One turn sends every row of this set to another row. A few are shown first. Where does it send the rows asked after them?
q_634: [-55, 124, 48, 122, -107, -288, -99, -183, 126, -178, -157, 19, 2, -35, -82, 78, -40, 130, 124, 168, -131, -148, 382, -188, -166, 94, -2, -158, 117, 133, 15, -37, -216, 15, 25, 162, 123]
q_969: [20, 317, 45, 93, 66, -385, 19, -189, 160, -66, -269, 40, -92, -22, -76, 126, -160, 187, 116, 92, -152, -157, 172, 324, 384, 24, -34, -103, 165, 142, 56, -319, -36, -10, -66, 98, 119]
q_641: [182, 416, 74, 22, -33, -560, -184, -186, 242, 61, -174, 59, 26, 55, -35, 75, -127, 81, 136, 35, -46, -14, 148, 215, 364, 49, -55, -52, 57, 228, 35, -97, -129, -146, -20, 12, -70]
q_759: [-27, 124, -13, 64, -163, -307, -131, -195, 135, -128, -158, -17, 1, -2, -55, 84, -24, 86, 173, 133, -74, -143, 407, -200, -181, 78, 10, -128, 99, 120, 26, 28, -222, 7, 16, 101, 101]
q_667: [20, 238, -12, 51, 38, -354, 72, -232, 128, -90, -312, -44, -66, 51, -28, -47, 9, 135, 163, 64, 78, -177, 42, -125, 474, -15, 66, -89, 151, 43, 81, -20, -4, -348, -197, -71, 85]
q_166: [-55, 222, 71, 100, -391, -171, -462, -224, 104, -94, 39, 68, -75, 26, -138, -126, -78, 104, 75, 141, 87, -157, -138, 159, 292, 59, 46, -119, 102, 76, 36, -26, 29, -27, -155, -119, -92]
q_904: [-136, 164, 77, 140, -226, -151, -427, -289, 124, -171, -83, 127, -23, 45, -107, -112, -24, 74, 110, 128, 69, -140, -158, 321, 308, 8, -64, -129, 198, 68, -17, -15, 51, -24, -66, -5, -41]
q_392: [4, 359, 50, 88, 39, -226, -274, -201, 153, -150, 131, 122, -105, 99, -103, 35, -10, 114, 111, 124, 145, -135, 406, 228, 46, -14, 57, -108, 110, 12, 68, -153, -98, 259, 74, 214, 27]
q_485: [30, 326, 33, 81, -85, -208, -267, -116, 142, -104, 165, 73, -148, 78, -84, 14, -55, 142, 89, 103, 168, -166, 412, 139, 22, 22, 162, -121, 41, -9, 94, -216, -55, 257, 19, 166, 26]
q_944: [-53, 139, 34, 70, 118, -251, 15, -170, 185, -80, -77, -30, -13, 86, 64, -72, 48, 28, 77, 5, 286, -139, -173, -169, 184, 37, 71, -116, 70, -62, 34, -134, 135, 187, 10, 28, -93]
q_721: [9, 264, 209, 138, -79, -187, -114, -218, -79, 24, -91, 189, 45, 12, -28, -163, 78, -15, 107, 202, 254, -57, 118, 106, -48, 68, -52, -174, 142, 359, 7, 102, -112, -65, -87, -199, 111]
q_303: [-32, 307, 147, 80, 189, -277, 10, -237, 116, -127, 18, -2, -78, 22, -68, -36, 25, 101, 14, 97, 189, -186, -210, -196, 216, 52, 29, -99, 113, 27, 118, -88, 12, 234, 4, -7, -185]
q_178: [-99, 189, 159, 149, -30, -94, 36, -260, -125, -56, -166, 157, -39, -44, -66, -135, 71, 37, 95, 236, 202, -151, 154, 189, -47, 33, -55, -181, 208, 305, 33, -13, -59, 33, -139, -148, 229]
q_959: [-17, 244, -56, -26, 151, -299, -20, -309, 133, -78, -78, -63, -63, 98, -28, 1, 78, 33, 116, 23, 285, -197, -126, -136, 198, -18, 16, -20, 131, -17, 111, 37, 42, 237, -26, -78, -177]
q_879: [146, 334, -53, 1, -224, -431, -59, -56, 184, 96, -159, -72, -133, 15, -23, 88, -212, 165, 139, 31, -45, -163, 216, 113, 339, 63, 151, -44, -12, 120, 111, -272, -21, -48, -186, -74, 57]
q_863: [-27, 226, 126, 104, -200, -128, -22, -176, -124, 44, -79, 104, -83, -37, -48, -141, 27, 38, 92, 213, 252, -166, 170, 40, -80, 85, 68, -160, 99, 298, 78, 10, -63, 13, -210, -271, 180]
q_896: [-143, 158, -10, 90, -305, -89, -352, -286, 53, -145, -55, 45, -159, -4, -176, -63, -60, 143, 98, 161, 45, -263, -99, 266, 312, 8, 37, -100, 177, 24, 63, -99, 70, 86, -199, -98, 7]
q_891: [17, 269, 104, 137, 50, -359, 64, -190, 136, -106, -270, 9, -49, 17, -41, -77, -7, 152, 102, 88, 32, -147, -12, -156, 494, 34, 57, -127, 153, 59, 66, -90, -12, -354, -161, -20, 93]
q_838: [50, 349, 65, 85, 56, -376, 38, -260, 95, -105, -244, -5, -83, 17, -82, -49, -3, 161, 111, 116, 32, -196, 21, -155, 502, 12, 56, -78, 168, 95, 130, -2, -72, -340, -198, -89, 42]
q_647: [-22, 187, 45, 82, -87, -323, -147, -238, 127, -167, -153, 17, 3, -19, -98, 93, -12, 110, 143, 174, -130, -147, 384, -180, -161, 73, -45, -113, 125, 172, 29, 63, -270, 11, 36, 127, 71]
q_888: [69, 351, 31, 50, -56, -286, -358, -153, 200, -90, 147, 93, -76, 136, -51, 8, -14, 83, 126, 71, 231, -90, 413, 156, 19, 1, 96, -99, 46, 23, 50, -106, -92, 202, 77, 166, -27]

q_863 moves to q_178
q_485 moves to q_392
q_891 moves to q_838
And these:
q_879 moves to q_969
q_944 moves to q_303
q_904 moves to q_166
q_759 moves to q_634

One turn sends every row of this set to another row. A few are shown first. Where does it send the rows asked after them?
q_921: [173, -1, 35, -252, 181, 69, 57, -29, 71, 397, 54, 11, -5, 135, 4]
q_333: [194, -105, 120, 47, 103, 147, -54, -321, 91, 101, -54, 25, 74, 334, -143]
q_999: [127, 16, -58, -216, 221, 11, -149, -230, -85, -147, -181, 121, 33, 233, -16]
q_765: [315, 137, 134, -1, 26, -125, 71, -177, 71, 24, -119, 192, 128, 127, 3]
q_23: [105, -32, 4, -278, 180, 57, 5, 14, 91, 366, 68, -49, 0, 111, 3]
q_245: [122, -58, -13, -226, 181, 93, -141, -241, -63, -150, -187, 136, 15, 191, -47]
q_320: [-78, 165, 34, -87, -51, -62, -9, 107, -23, 210, -138, 23, 126, 194, 124]
q_628: [315, 164, 90, -52, 26, -179, 55, -184, 101, 61, -101, 136, 124, 147, -38]
q_426: [-48, 155, -1, -93, -82, -10, -50, 69, -23, 279, -176, 156, 116, 243, 83]
q_752: [124, -52, 19, -140, 212, 11, -82, -207, -85, -138, -317, 101, 29, 208, 8]
q_455: [184, -79, 172, 33, 103, 144, -68, -329, 26, 58, -51, 93, 87, 337, -111]
q_864: [58, -60, 153, -117, 247, 42, -62, -195, 158, 7, -38, 191, 111, -69, 39]
q_503: [-92, 126, -4, -31, -43, -45, -95, 89, -52, 274, -148, 124, 158, 286, 59]
q_732: [61, -45, 193, -64, 122, 25, -208, 85, 45, 180, 58, -57, -25, 374, 123]
q_424: [95, -107, 77, -10, 253, 40, -54, -128, 186, 50, -96, 217, 66, -73, 38]
q_419: [53, -34, 130, -71, 124, 5, -165, 127, 42, 195, 100, -35, 46, 388, 158]
q_262: [141, -101, 104, -68, 218, -4, -84, -136, 154, -3, -141, 239, 42, -82, 27]
q_629: [85, 70, 20, -82, 150, -117, -128, -40, -163, 271, -179, -62, -110, 213, -181]
q_151: [41, 27, -38, -135, 145, -145, -143, -9, -119, 287, -210, -63, -67, 206, -158]
q_982: [-19, -93, 171, -101, 151, 3, -201, 13, 24, 253, -9, -33, 54, 432, 140]

q_982 moves to q_752
q_23 moves to q_455
q_628 moves to q_921
And these:
q_999 moves to q_426
q_245 moves to q_503

